Rows are one point carried round by a steady rotation, each followed by how many steps it has turned.
The counts run from 0 to 562.
[ 96 185 108 157  86  97  84 130 126 110  96 125 164 120 134 150 157 123
 160 119 157 136 108  77 134 149 128 136 106 110 140 111 185] | 27
[103 174 115 156  78 112  92 143 128  88  97 139 153 125 149 133 163 102
 155 119 146 136 109  96 116 138  99 131 135  94 134 110 175] | 26
[107 152 144 116 151 117  85 133 122 136 127 141 159 160 125 124 101 119
 144 191 113 130 144  75 139 131 108 112  67 125 155  89 109] | 261
[119 140 105 164 115  67  87  85 169 125 116 120 135 102  97  97 110 118
 141 147 145  88 142  88 143  64 104 128 101 111 118 156 107] | 535
[107 160 115 163  86  81 173 145 124  87 111 150 147 148 126 125 156 133
 146 133 108 125 126  67 137 149 126 115 107 121 166  82 142] | 57
[ 95 150 140 164 100 107 153 142 163 122 112 165 117 176 115 154 113  84
 144 142 147 135 104 115 138  88  86  97  96 129 160 114  93] | 86
[ 78 137 134 101  88 108 113 124 154 111 132 131 155 127 166 148 102 164
 129 192  92 107 103 102 102 141  70 121 121 141 122 109 156] | 150
[109 107 107 117 111 123 142 104 189 124 131  80 132 127 151 152  70  91
 107 137 130 127  89 130 124 146 140 156  90 145 157 156 157] | 497
[120 109 134 149 100 104  98 128 107 108 152 119 159 131 133 127  93 112
 189 182 129 135 172 125 115 167 164 119  90 138 161 145 176] | 447
[123 155  86 158 106 100  66 102 178 115 115 121 149 120 101 146 131  85
 152 159 134 143 182 113 108 142 121 126 123 169 110 125 167] | 479
[111 141 164 164 133 153 133 134 191 116 108 148  97 124 177 142  84 134
 132 180  96  92  89 145  94 119 121 113 122 148 125 143 147] | 320
[ 96 145 144 137  79 106 150 149 152  92 113  91 174 106 168 135 123 128
 116 145 115  96  63 119 146 146 116 130 108  83 150 112 121] | 328
[110 187 119 174 113 112 150 156 168  75  76 123 136 157 140 164 165 115
 153 146  96 100 132 133 133 140 154 129 131 138 157 101 125] | 228
[126 132 136 140  86 146 154 154 172  95 122 145 188 145 130 146 113 133
 112 184 160 113 134 113 169 154 160 115  92 129 151 101 124] | 158
[117 133 127 137  86  78  98  97 163 109 150  89 144  82  99 108  82 128
 106 181 137 139 123 104 135 126 112 103 108 108 122 174 121] | 77
[120 146 145 179 108  91  98 131 142 118 134 121 168  85 146 119 112 144
 155 175 160  99 178 148 133 129 155 123 133 116 131 144 177] | 276
[ 99 114 106 162 111 120 137 148 149 162 142 122 141  99 138 120  82  86
 126 125 173 114  98 115 168 119 167 139  67 104 172 133 130] | 442
[123 119 103 152  95 105 108 143 122 105  84 163 133 136 159 122  83 191
 163 164  85 120 101  97 109 126 125 107 120 124 134  99 132] | 119
[110 125 146 120 168  84 141 128 181 185 123 152 123 103 175 125  75  97
 145 130 132 120 136  89 102 102  83 113 121 127 130 110 160] | 37
[121 162 126 143  79 119  87 109 189  52 128 133 133 143 115 129 113 126
 131 160 139  97 131 142 107 133 106  97 138 162 125 156 158] | 251
[113 168 118 154 138  99  93 108 150  94 135  93 126 153 108 138 100 105
 157 108 117  72 121 123 102 141 111 127 110 168 134 163 190] | 424
[158 126 141 167 135 107  95 100 164 107 112 136 158 174 106 113  88 110
 148 161 133  92 187 103 143  91 135 149  92 115 130 155 132] | 362
[121 134 148 153 122 103 129 133 145 111 132  86 191 119 109 129 124 112
 141 183 122  82 155 107 154 154 174 142  73 127 140 138 121] | 331
[112 118 152 126 162 103 124 140 180 173 130 156 130 108 153 144  93 110
 152 153 154 101 158  80 121 112  89  96 107 154 114 107 179] | 36
[118 121 150 155 131  73 136 141 141 134 126 156 186  88 151  75 104  86
 120 167 139 110 152 120 150 118 141 112 102 104 153  89 110] | 161
[135 149 163 155  86  99 102 152 140  46 103 114 151 140 112 129 105 129
 145 153 130 123 147 127 142 131 113  76 130  91 126 148 111] | 531
[124 120 149 193 116 102 136 144 127 120 127 113 154 141 102 127  54 121
 105 130 119 102 146 137 129 147 146 120 116 124 119 151 198] | 245
[ 91 140  96 123 112 173  87 135 164 130 131 144 101 106 197 125  98  99
 162 165 107 144  95 141 118 138 109 118 105 116 172 118 127] | 94
[113 165 126 131 132  92 132  87 166 116 119 135  98 106 127 112 151  57
 137 115 112 150 130  61 107 128 115 136  81 111 142 140 151] | 310
[117 132 136 127 111  71  88 110 137 105 132  86 159  93 104  95  76 114
 110 164 111 148 144 109 132 140 108  92  94 105 135 160 119] | 76
[114 158 171 163 142  85 137 157 136 140  94 160 146 163 142 153  95 102
 133 127 131 148 126  90 111 135 104  77  99 142 139  93 171] | 315
[114 136  86 123 128  86 109 133 111  97 143 128 130 131 142 107 119  68
 174 102 118 138 141 120 119 157 137  98 106 147 196 112 162] | 168
[102 167 115 191 143 104  87 159 125 150  82 133 140 152 149 134  99  83
 168  92 138 109 110 120 117  99 125 138 104 117 149 102 158] | 370
[110 136 117 118 111 176 115 114 212 124 143 159 113 125 147 133 116 114
 119 200 141  94 128 119 158 111 110 127  94 128 146 125 110] | 436
[129 131 161 151 111 111 134 118 171 118 129  93 125  78 126 147 127 116
 155 167 155 142 136  86 136 130 186 126  81 103 145 182 118] | 559
[138 138  98 117 153 140 112 116 155 119 121 154 120 116 136  90 105 136
 119 143  80  95 149  65 141 153 134 137  89 125 154 102 189] | 237
[113 105 122 119  59  92 154  99 162  97 155 169 148 115 132 107 141  90
 151 202 110 117 143 108 126 121 102 110 108 129 157 111 109] | 335
[124 140 127 103 156 134 115 136 215 140 126 136  96  70 166 148 116  95
 128 150 158 127 134 102 144 114 114  93 106 126 135 127 130] | 209
[143 120 137 169 131 103  95 141 132 106 130 133 136 121  88 103  69  99
 118 141 140 143 151 107 128 150 181  84  83 144 135 131 159] | 417
[120 147 156 109 116 158 167 146 189 100 108 125 134 119 178 159 139 100
 135 134 138 120 137  90 141 150 108 135 121  79 141 136 172] | 383
[115 156  99 187 112 113  82 156 132 135  86 145 142 166 147 135 101 104
 163  97 155  96 106 119 126 101 127 128 105 142 135 101 175] | 369
